Each named move below is a turn or a mirror, shown by a few rows before and after it. Which moves, in which order, take the first row of each later pair to the second? The first pair is answered.
dut:
[-13  25  12 -12 -30 -21  31   4   5  -6 -18 -12  41 -32 -39 -20 -28 -24
  11 -28  35  24  24] -> [-13  26  12 -13 -28 -16  35   6   4  -7 -15 -10  39 -32 -40 -21 -32 -26
   8 -25  36  20  30]
[ -3 -27  14  32  -8  12   3   6 -19 -26   8  -5 -26  20  -4  15 -42 -27
   9   6  -1  -9  12] -> [  5 -34  14  31 -20 -19 -12 -10 -13 -25  -8  -8 -16  22   3  13 -15 -23
  30  -2  -3  22 -11]
[-15  -6   8  -7  33  56   0  -7  -3   4  25  -6  -2  15   4  17  -9  -7
 -36  19 -32 -43  36] -> [  0 -26   3  -6   8 -22 -35 -42  10   9 -13 -14  17  18  19   9  58   3
  20  -3 -31  28 -19]
Gode:
[ -3   2  -1   9  28   4 -15   3  -2   1 -12  -2 -22  13   9   7   2  13
   8   0 -12   3 -10] -> [  3   4  -4   0  14 -20 -13   2   6   0 -15   0  -8   4  11   1   9   6
  14 -11  -3  22 -22]
[-14  17 -24  26  29 -20 -48  -4  46  11 -40  43 -49  20  11  -2 -14   5
  -8  20  -9  -3 -15] -> [-10  19 -25  20  19 -39 -46  -3  53  12 -43  45 -39  13  10  -7 -11  -3
  -2  10  -2  10 -23]
[-29   9 -19  -4  -3 -27 -18  -5 -14   1   8  -8  15  -5   5   0 -11   4
 -14 -15   6  20  26] -> [-33   6 -18   2   9  -9 -18  -4 -19  -1  12  -8   5   3   5   6 -15  10
 -19  -5   0   8  34]
[ -8  11  -2  -7  18  14  18   9 -18 -25   0  -7  22  18  13  11  32  12
  26  10 -18   9  16] -> [ -5  12  -4 -12   7  -4  22   6 -13 -22  -4  -6  32  12  11   6  36   4
  31   0 -12  23   8]
pazon:
[ 13  31  56  31  -5  17  15  17 -21  18  -7 -19 -28  12  -7   4  24   3
  37  -2 -18  15 -15] -> [ -3  24  39  14  21  24  23  15 -35   2  -3 -15 -35   6  -8  18   6  18
  19  -7 -34  22 -24]
[-28   8 -21  -6 -41  -4   7   9  29   3 -30  14  11 -23 -12  -4 -35 -29
  10   7  19 -11  24] -> [-21   5  -4  11 -45  -2  12  13  30  17 -31   8   2 -16 -10  -7 -27 -37
  19   9  27 -10  17]
[-15  -5  -3  -4  25  -9  13  -6   5 -11  -3   1 -15  -2  -8  -4 -16  13
  -4 -14  -8  35 -41] -> [-18   0 -19 -22  22 -13   5 -10  10 -19  -3   7   0  -6  -9  -4 -17  14
  -8 -15 -10  27 -27]
Now pairs of rows:
Each pair is two moves apart.
[-22  11 -49 -39  -9 -23 -27 -20  49 -28 -21  25  -5  35  -2   8 -31 -18
 -32 -32 -47   2  26] -> [ -7  19 -37 -21 -30 -21 -40 -21  61 -13 -23  24   3  45   0  -4 -15 -30
 -20 -18 -35 -21  46] => Gode then pazon
[ -9 -11  47  46 -23 -29 -19 -10   3   7  -5  -7 -13  23   9  10   4 -13
  32   3  -7  20 -33] -> [-29  -1  36  33   9  25   8   8 -13 -10  22   0 -27  16  -3  23 -49 -10
 -15  12 -20 -23   2] => dut then pazon
[-12  14 -26  -7  -6   5 -18 -19  17  -6 -15  -4   9  -4  26  13  23  20
  -3  -7 -14   7 -11] -> [ -7  16 -23  -3 -11   8 -22 -18  22  -3 -14  -4  11   0  27  13  27  17
   0  -2 -14  -3  -4] => Gode then pazon
[  6  34   9  19  35 -11  12  -4  21  -1  25  12 -60  29  27  -3 -34 -18
  -6  -3 -39  13   6] -> [ 10  37  -7  -6  18 -46  10 -10  34  -8  19  17 -34  12  25  -9 -34 -29
  -5 -22 -34  35   0] => pazon then Gode
[  6   3  33  13 -10  20  24  21   3   6  14  -5 -11  16 -10 -10  -4 -21
  -7  14   3  -9 -13] -> [  0  -8  28   9   1   2  22  10  -4   1   6  -6 -17  14  -5  -2   7  -8
   1   5  -8  21 -42] => dut then pazon
[ -2 -17 -30  -9  31   3   8   7   6  -6 -11  31 -17  10 -11  39 -44  18
  -6  18 -13  -3  -2] -> [  1 -24 -33  -4  25 -19  -6  -8   6  -4 -24  26 -13  12  -5  40 -22  27
  11  14 -15  16 -20] => dut then Gode
[  7  12   4 -14 -11 -38 -31  -8 -12   1  -3  26 -23 -13   6   2  49   2
  37  -1  46  26 -67] -> [-15  26   8 -15  27  43  11  27 -34  -8  33  32 -50 -15 -10  17 -20  -1
 -21  19  38 -36 -22] => pazon then dut
[  3 -13  17  -5 -16  23  20   8   4  -2  40 -13  20  -6 -13 -11  10  -5
  27  -8   2   9   9] -> [ -4 -17  17  -5  -5  27  26   8  -2  -6  42 -14  14  -6 -13  -5   3   2
  21 -11  -3  14   2] => pazon then pazon
